Two rows play each game, the first against the second. How much does the first row win by? 15 is about a draw, 30 a big win and 0 a big loss. Wins can go round in a circle: one row can beat a second, the second a third and the third the first. Each row has two weighted sums of its numbers, A and B, taken from their middle values. A row wins by its A times the other's B, less its B times the other's A.
array([-0.46,  0.06,  0.44, -0.18,  0.34,  1.61,  0.62, -1.46,  0.24, -1.37])
array([-1.75, -0.32,  1.69, -0.19,  1.83, -1.36, -0.12,  1.38, -0.15,  1.29]) -> 15
array([ 0.95, -0.06, -0.89,  0.09, -1.01, -1.17, -0.46,  0.83,  0.14,  0.98])
array([ 0.15, -0.23, -0.14, -0.01, -0.19, -0.01,  0.09,  0.02, -0.04,  0.01]) -> 8
array([ 0.33, -0.09, -0.17, -0.10, -0.32, -0.33,  0.17,  0.24,  0.14,  0.28])
array([ 0.42,  0.22, -0.36,  0.02, -0.33, -1.14, -0.33,  1.01, -0.27,  0.84]) -> 15
array([-0.55,  0.05,  0.36, -0.10,  0.46,  0.60,  0.00, -0.50, -0.02, -0.47])
array([-0.59,  0.10,  0.47, -0.32,  0.52, -2.00, -0.17,  1.89, -0.08,  1.96]) -> 15
array([-0.22, -0.16,  0.27, -0.29,  0.24,  0.60, -0.02, -0.34,  0.07, -0.62])
array([ 1.05, -0.06, -1.06,  0.05, -1.03,  0.03, -0.05, -0.37, -0.10,  0.10]) -> 22
array([-0.79, -0.21,  0.68,  0.09,  0.81, -1.48, -0.01,  1.49, -0.13,  1.35])
array([-0.88,  0.02,  0.95, -0.07,  0.90,  0.06,  0.01,  0.00,  0.07, -0.47]) -> 14
array([-0.33, -0.13,  0.45,  0.08,  0.14, -1.37,  0.02,  1.38, -0.15,  1.39])
array([ 1.11,  0.00, -0.98,  0.16, -0.93,  0.78, -0.15, -0.81,  0.16, -0.63]) -> 17
array([-1.34, -0.42,  1.29, -0.24,  1.25,  0.14, -0.11, -0.14,  0.01, -0.21])
array([-0.02, -0.12,  0.10, -0.19,  0.16,  0.55, -0.11, -0.50,  0.06, -0.52]) -> 20
array([-0.10, -0.04,  0.03,  0.01,  0.17, -0.20,  0.11,  0.24,  0.19,  0.15])
array([ 0.86,  0.36, -0.69,  0.07, -1.07,  0.67, -0.12, -0.50,  0.03, -0.64]) -> 8
array([-0.73, -0.13,  0.84, -0.05,  0.62,  0.53,  0.36, -0.49,  0.13, -0.45])
array([ 0.52, -0.08, -0.54, -0.12, -0.52,  0.84,  0.10, -0.87,  0.12, -0.86]) -> 22
array([ 0.91,  0.24, -1.02,  0.02, -1.09,  1.65,  0.33, -1.70,  0.18, -1.49])
array([ 0.61, -0.17, -0.39,  0.01, -0.68,  0.64,  0.26, -0.44,  0.00, -0.51]) -> 13
array([ 0.50,  0.25, -0.26, -0.14, -0.40,  1.32,  0.18, -1.38, -0.04, -1.10])
array([-2.22, -0.35,  2.17, -0.16,  2.41, -0.63,  0.06,  0.54, -0.13,  0.56]) -> 6
array([-0.18,  0.15,  0.03,  0.30,  0.28, -1.22, -0.07,  1.08, -0.05,  0.92])
array([ 1.27,  0.14, -1.31,  0.23, -1.08, -0.54, -0.11,  0.55, -0.18,  0.41]) -> 4
array([-1.63, -0.07,  1.46,  0.17,  1.56,  0.24, -0.06, -0.25,  0.09,  0.02])
array([ 1.29,  0.27, -1.28,  0.07, -1.15,  1.88,  0.33, -1.82, -0.03, -1.80]) -> 15
array([ 1.95,  0.31, -2.25, -0.04, -2.14,  2.88,  0.27, -2.73,  0.09, -2.37])
array([ 1.94,  0.02, -1.84, -0.07, -2.02, -0.17, -0.02,  0.26, -0.08,  0.22]) -> 12
array([-0.94,  0.05,  1.04, -0.11,  1.11, -2.15, -0.65,  2.37, -0.11,  1.85])
array([ 0.28,  0.13, -0.27,  0.01, -0.44,  1.48,  0.34, -1.66,  0.06, -1.49]) -> 18
array([ 0.99,  0.10, -1.14,  0.05, -1.21,  1.66,  0.26, -1.92, -0.05, -1.79])
array([-0.10,  0.13,  0.15,  0.01,  0.20,  0.37,  0.05, -0.14,  0.26,  0.02]) -> 17
array([-1.41, -0.23,  1.26, -0.11,  1.36, -0.75,  0.05,  0.81,  0.00,  0.63])
array([ 0.95,  0.00, -0.78, -0.04, -0.89, -0.54,  0.07,  0.56, -0.11,  0.48]) -> 18
array([ 0.92, -0.11, -0.88, -0.15, -0.82, -0.18,  0.15,  0.24, -0.12,  0.26])
array([-0.23, -0.02,  0.42,  0.12,  0.12,  0.14, -0.03,  0.03, -0.05, -0.06]) -> 15
array([-0.26, -0.11,  0.35, -0.07,  0.26,  0.43, -0.04, -0.45,  0.11, -0.35])
array([-0.02,  0.12, -0.16,  0.11,  0.07,  0.07, -0.16, -0.09,  0.10, -0.07]) -> 18
array([ 1.92,  0.18, -1.79,  0.35, -1.96,  1.23,  0.09, -1.48,  0.03, -0.96])
array([-0.22, -0.20,  0.00, -0.18,  0.19,  0.61,  0.08, -0.39,  0.00, -0.74]) -> 10
array([-1.33, -0.31,  1.29,  0.08,  1.57, -0.19,  0.11,  0.20,  0.29,  0.26])
array([ 0.76,  0.17, -0.87,  0.02, -0.55,  0.54, -0.11, -0.64, -0.14, -0.52]) -> 8
array([ 1.11,  0.21, -1.13, -0.22, -1.17,  1.14,  0.26, -1.11, -0.08, -1.12])
array([-1.74, -0.36,  1.62, -0.24,  1.87, -0.67, -0.06,  0.50,  0.02,  0.54]) -> 9
array([-0.27,  0.04,  0.24, -0.06,  0.23, -0.02,  0.14, -0.17,  0.07, -0.02])
array([ 0.41,  0.00, -0.43, -0.05, -0.43,  0.08,  0.26, -0.15,  0.05,  0.04]) -> 16
array([-0.02,  0.05, -0.09,  0.32, -0.07,  0.36, -0.04, -0.28, -0.18, -0.26])
array([ 0.40, -0.26, -0.39,  0.15, -0.34,  0.05, -0.13,  0.08, -0.37,  0.11]) -> 10
array([ 0.02,  0.29,  0.24, -0.24, -0.13, -1.77, -0.24,  1.77,  0.02,  1.34])
array([-0.39, -0.25,  0.37, -0.07,  0.65, -1.18, -0.22,  1.11, -0.01,  1.20]) -> 14
array([ 1.58,  0.30, -1.73, -0.05, -1.50, -0.62, -0.01,  0.63, -0.03,  0.84])
array([ 0.90,  0.06, -0.83, -0.33, -0.96, -1.86, -0.25,  1.84,  0.15,  1.43]) -> 17
array([-1.67, -0.34,  1.60, -0.25,  1.65, -1.58, -0.28,  1.69, -0.02,  1.18])
array([ 0.39,  0.15, -0.40,  0.07, -0.40,  0.60, -0.14, -0.43, -0.14, -0.62]) -> 9
array([ 0.16, -0.05, -0.19, -0.08, -0.09, -0.49, -0.16,  0.59, -0.05,  0.44])
array([-0.64,  0.04,  0.83, -0.06,  0.60,  0.26, -0.23, -0.12,  0.03, -0.20]) -> 15
array([-0.08,  0.10,  0.09, -0.23, -0.02,  2.08, -0.02, -1.96,  0.07, -1.67])
array([-0.23, -0.10,  0.29, -0.20,  0.14, -0.58,  0.04,  0.39,  0.01,  0.67]) -> 4
array([ 0.57,  0.30, -0.69,  0.09, -0.55,  0.23, -0.03, -0.12,  0.26, -0.25])
array([-1.36, -0.32,  1.57,  0.12,  1.44,  1.05,  0.18, -1.27, -0.21, -0.79]) -> 16
array([-1.12, -0.11,  1.33, -0.14,  1.22, -0.39, -0.08,  0.27,  0.25,  0.41])
array([-0.23,  0.01,  0.24, -0.04,  0.41, -1.35,  0.02,  1.09, -0.05,  1.11]) -> 14
array([ 1.01,  0.03, -0.83,  0.11, -0.95,  1.02,  0.07, -1.13,  0.28, -1.11])
array([-0.27,  0.02,  0.34, -0.18,  0.45, -0.47, -0.14,  0.53, -0.07,  0.37]) -> 15
array([-1.70, -0.19,  1.80, -0.15,  1.70, -0.21, -0.03,  0.31, -0.16,  0.08])
array([ 1.93,  0.45, -2.16, -0.07, -2.27,  1.97,  0.25, -2.20,  0.03, -1.89]) -> 24
array([-0.94, -0.44,  1.10,  0.09,  1.14,  1.73,  0.39, -1.76, -0.05, -1.56])
array([ 0.93,  0.26, -1.05, -0.22, -1.09,  0.36,  0.22, -0.51,  0.38, -0.03]) -> 26
array([ 1.48,  0.31, -1.48,  0.13, -1.41, -0.36,  0.22,  0.52, -0.12,  0.23])
array([-0.04,  0.04,  0.03,  0.09, -0.02,  0.43, -0.16, -0.55, -0.02, -0.37]) -> 8
array([ 0.49,  0.09, -0.38, -0.02, -0.46, -0.58, -0.22,  0.44, -0.13,  0.15])
array([-0.15, -0.45,  0.07, -0.12,  0.35, -0.73, -0.30,  0.75, -0.31,  0.56]) -> 13
array([ 0.22,  0.23, -0.05,  0.26, -0.23, -1.09, -0.20,  0.83, -0.31,  0.86])
array([ 0.84,  0.00, -0.64,  0.12, -0.92,  0.26, -0.19, -0.24,  0.17,  0.02]) -> 8
array([ 1.57,  0.13, -1.44,  0.13, -1.69, -0.13, -0.15,  0.02, -0.29,  0.24])
array([ 0.88,  0.13, -0.97, -0.19, -0.72, -0.70, -0.13,  0.71, -0.03,  0.75]) -> 21
array([ 0.52,  0.10, -0.31, -0.14, -0.65, -0.39, -0.23,  0.30,  0.04,  0.44])
array([ 1.32,  0.36, -1.29,  0.03, -1.33,  1.40,  0.06, -1.51,  0.18, -1.08]) -> 20
array([-0.97,  0.05,  0.90, -0.15,  0.65, -0.86,  0.00,  0.90, -0.08,  0.71])
array([-2.30, -0.46,  2.27, -0.07,  2.30, -0.50, -0.15,  0.57, -0.14,  0.56]) -> 17
array([-2.16, -0.39,  1.98, -0.23,  2.08,  0.07,  0.01, -0.03,  0.04, -0.18])
array([-0.52, -0.06,  0.57, -0.04,  0.38,  0.38, -0.11, -0.48, -0.08, -0.35]) -> 24
array([ 0.63,  0.21, -0.65,  0.26, -0.53,  0.19,  0.13, -0.08, -0.16,  0.01])
array([-0.23, -0.11,  0.28,  0.22,  0.23,  1.21, -0.04, -1.34,  0.00, -1.03]) -> 10
array([-1.32,  0.20,  1.44,  0.05,  1.33, -0.40, -0.02,  0.34,  0.14, -0.03])
array([-0.04,  0.01,  0.28, -0.15,  0.09, -1.89, -0.27,  1.85, -0.17,  1.41]) -> 15
array([ 1.25,  0.18, -1.30, -0.07, -1.23,  1.26,  0.09, -1.04, -0.08, -0.97])
array([ 0.19,  0.12,  0.05,  0.20,  0.02, -0.62, -0.09,  0.99,  0.02,  0.63]) -> 28
array([ 1.28,  0.41, -1.17,  0.17, -1.12, -0.76, -0.08,  0.63,  0.28,  0.89])
array([ 0.06,  0.14,  0.09,  0.13, -0.21,  0.75,  0.32, -0.62, -0.07, -0.28]) -> 12
array([ 1.29,  0.13, -1.16, -0.11, -1.43,  1.13,  0.03, -0.94,  0.46, -1.07])
array([ 1.59,  0.35, -1.52,  0.04, -1.62,  0.23, -0.18, -0.37,  0.16, -0.48]) -> 15
array([-0.22, -0.05,  0.18, -0.10,  0.28,  0.73,  0.15, -0.66,  0.09, -0.57])
array([ 0.82,  0.40, -0.91, -0.10, -0.86,  0.39, -0.03, -0.23,  0.17, -0.35]) -> 14
array([ 1.63,  0.25, -1.49,  0.27, -1.46,  2.15,  0.23, -2.35,  0.11, -1.85])
array([ 0.39,  0.25, -0.49, -0.03, -0.49, -0.01, -0.03,  0.11,  0.00,  0.11]) -> 19
array([-0.86, -0.14,  0.81, -0.15,  0.65, -0.51, -0.07,  0.71, -0.07,  0.40])
array([-0.89, -0.36,  0.80,  0.04,  0.76, -0.83, -0.15,  0.87, -0.10,  0.63]) -> 15
array([-0.75,  0.06,  0.79, -0.07,  0.75,  0.50,  0.06, -0.52,  0.01, -0.41])
array([-0.26,  0.09,  0.12,  0.10,  0.35, -0.99,  0.00,  1.24, -0.02,  1.00]) -> 13
array([-0.95, -0.25,  1.00,  0.20,  1.15,  1.15,  0.29, -0.92,  0.02, -1.24])
array([ 0.67,  0.10, -0.74,  0.09, -0.59,  1.47,  0.16, -1.58, -0.24, -1.13]) -> 21
array([-0.25,  0.04,  0.37, -0.05,  0.39,  0.07,  0.06, -0.20,  0.29, -0.13])
array([-1.05, -0.03,  1.11, -0.11,  1.01, -1.05, -0.01,  0.93,  0.09,  0.76]) -> 16
array([-0.99, -0.10,  0.81,  0.11,  1.12, -0.23,  0.04,  0.28, -0.19,  0.29])
array([-0.57, -0.08,  0.60,  0.19,  0.42, -1.19, -0.12,  1.16,  0.03,  1.06]) -> 15
array([-0.05, -0.12, -0.08, -0.25, -0.19,  0.19, -0.26, -0.28, -0.26, -0.32])
array([ 0.61,  0.38, -0.73,  0.21, -0.76,  1.57,  0.14, -1.48, -0.14, -1.39]) -> 26
array([-0.29, -0.13,  0.33,  0.25,  0.52,  0.16,  0.06, -0.18,  0.19, -0.04])
array([ 0.13,  0.19, -0.14,  0.00,  0.08,  0.10,  0.18, -0.31, -0.19,  0.20]) -> 13
array([ 0.03, -0.11, -0.01,  0.02, -0.07,  0.37,  0.22, -0.47, -0.07, -0.31])
array([-1.14, -0.11,  1.10, -0.14,  1.12, -1.22, -0.31,  1.24,  0.11,  0.97]) -> 11
array([-0.73, -0.17,  0.70, -0.20,  0.94, -2.24, -0.32,  2.23, -0.07,  1.93])
array([ 1.81,  0.45, -1.71, -0.05, -1.71,  2.14,  0.07, -2.19,  0.28, -2.00]) -> 9
array([-2.35, -0.23,  2.28, -0.14,  2.18, -1.23, -0.14,  1.06, -0.18,  1.04])
array([-1.48, -0.43,  1.41,  0.12,  1.64,  0.36, -0.01, -0.23, -0.08, -0.39]) -> 10
array([ 0.63,  0.15, -0.60, -0.09, -0.41, -1.12, -0.13,  1.12,  0.00,  0.92])
array([ 0.81, -0.01, -0.71, -0.09, -0.97,  0.03,  0.07, -0.20, -0.14,  0.07]) -> 10
array([-1.14, -0.25,  1.18,  0.17,  1.24,  1.04, -0.11, -1.03,  0.21, -0.94])
array([ 0.66,  0.45, -0.72, -0.07, -0.67,  1.16,  0.11, -1.20,  0.22, -1.24]) -> 14
array([ 0.34, -0.25, -0.32,  0.06, -0.23,  1.06,  0.32, -1.15,  0.11, -1.16])
array([-0.57, -0.11,  0.48, -0.10,  0.63,  0.91, -0.11, -0.88,  0.25, -0.83]) -> 16
array([ 0.39,  0.15, -0.42,  0.26, -0.28,  0.53,  0.13, -0.38,  0.06, -0.38])
array([ 0.44,  0.10, -0.49,  0.01, -0.48,  0.42,  0.14, -0.53,  0.23, -0.28]) -> 15
array([ 1.64,  0.31, -1.78,  0.09, -1.48,  1.48,  0.14, -1.61,  0.14, -1.29])
array([ 1.74,  0.61, -1.76, -0.10, -1.60,  2.44,  0.20, -2.37, -0.01, -2.13]) -> 13
array([-0.27, -0.22,  0.34, -0.09,  0.25, -0.55,  0.12,  0.66, -0.06,  0.63])
array([-0.36,  0.10,  0.47, -0.14,  0.29, -0.53, -0.04,  0.42,  0.21,  0.24]) -> 11
array([ 0.39, -0.03, -0.35, -0.03, -0.26, -0.33,  0.07,  0.06,  0.03,  0.26])
array([ 0.53, -0.20, -0.65, -0.16, -0.62, -0.95, -0.01,  0.84, -0.05,  1.00]) -> 16
